One turn sends every row of this set to another row. A few are shown first. Where does it send the rows asked after them?
dapop: [ 0.65 -0.09 -1.37  1.09  0.81 -1.07 -0.24  0.57  2.89 -3.18  2.87  1.71]
ruzu: [ 1.72 -0.27  2.59 -1.06  1.13 -1.06 -0.90  0.35  0.43 -1.85 -1.82  1.43]
Dokam: [ 0.78 -0.08 -1.04 -1.86  1.17 -3.38 -1.35 -1.08  2.66 -0.85 -2.07 -1.45]
basan: [ 0.13 -1.43 -0.91  2.06  0.72 -0.46 -2.88  0.59  3.41 -3.02  1.51  0.73]
kon: [ 0.48 -0.89  1.16 -1.66  1.45 -1.09 -1.22  0.06 -0.53 -1.22 -2.36 -0.18]
Ral: [ 1.34  0.34 -0.44 -2.40  2.47 -1.26 -0.11 -0.47 -0.45 -2.09 -2.27  0.22]
Zav: [ 1.66 -2.40 -0.30  2.25  0.49 -2.03 -0.31  0.06 -0.64 -2.95 -1.89  1.03]
rufuv: [ 1.90  0.61 -2.61 -0.93  3.72 -2.18 -0.06 -1.83  1.33 -2.34 -0.93 -1.11]
sel: [ 1.10  0.23 -2.76  1.03  2.18 -0.21 -1.44  0.04  3.18 -3.94  1.48  1.49]
vil: [ 0.33 -0.62 -0.65  1.40  0.39 -0.97 -0.58  0.82  2.89 -2.93  2.74  1.55]
zazu: [ 0.90 -0.27 -1.57  1.23  2.22  0.80 -1.37  0.73  1.70 -4.06  1.35  1.94]
dogu: [ 1.25 -0.71  2.30 -0.60 -0.01 -2.45 -2.02 -0.02  2.48 -0.89 -1.66  0.35]
Meton: [ 0.42 -1.95  1.14  0.19  2.22 -0.56 -1.30 -0.35 -0.96 -1.55 -1.17 -1.01]
namid: [ 2.40 -1.15 -1.67  1.61  1.66 -2.19  0.74 -0.44 -0.50 -3.77 -1.95  1.40]
tupon: [ 0.11 -2.10  0.43  0.50  1.24 -2.28 -2.31 -0.83  1.48 -0.60 -0.97 -2.33]
Tet: [ 2.63 -0.73 -3.00  1.55  1.54 -3.44  0.56 -1.02  1.28 -3.47 -1.81  0.82]
gesi: [ 0.27 -1.26 -0.45  1.81  1.28  0.67 -2.17  1.01  1.83 -3.49  1.35  1.41]
Mubu: [ 0.94 -0.68 -1.87 -0.20  2.25 -3.28 -1.43 -1.78  2.92 -1.11 -0.88 -2.34]
zeza: [ 0.18 -1.30  0.72 -1.33  0.54 -2.42 -2.07 -0.36  1.43 -0.54 -2.15 -1.25]
bidin: [ 1.86 -1.68 -2.29  2.08  0.35 -4.21 -0.52 -0.87  2.33 -2.57 -1.78 -0.15]
lak: [ 1.52 -0.25 -0.67 -0.78  3.79 -0.55  0.04 -0.92 -1.15 -2.53 -1.13 -0.28]
keb: [ 2.60  1.25  0.65 -1.88  2.41 -1.34  0.05 -0.34  0.81 -2.66 -1.73  1.97]
Fose: [ 1.50  0.89 -1.92 -2.45  2.38 -2.53 -0.29 -1.26  1.63 -1.74 -2.14 -0.53]
Nofa: [ 0.54 -0.40 -1.10  1.28  0.49 -1.23 -0.44  0.67  3.20 -3.02  2.75  1.43]
nol: [ 0.60 -0.48 -0.68  1.44  0.56 -0.67 -0.34  0.86  2.35 -3.10  2.77  1.78]
vizeg: [ 1.31 -2.69 -0.52  2.62 -0.22 -3.34 -1.06 -0.31  1.12 -2.27 -1.87 -0.04]
rulen: [ 0.66 -0.42 -2.35  1.53  1.20 -1.06 -2.27  0.05  4.30 -3.17  1.52  0.69]
monuv: [ 0.76 -0.22 -1.11  1.21  0.86 -0.69 -0.20  0.72  2.50 -3.21  2.86  1.81]
gok: [ 2.75  1.70 -0.68 -1.86  1.98 -2.92 -0.23 -1.05  3.22 -2.22 -1.59  0.95]
Sukem: [ 1.79  0.34  0.35 -1.13  0.51 -3.65 -1.52 -0.76  4.09 -1.16 -1.52  0.04]

Nofa goes to vil
Sukem goes to dogu
Now find these:
namid goes to Tet
rufuv goes to Mubu
Ral goes to Fose
sel goes to rulen

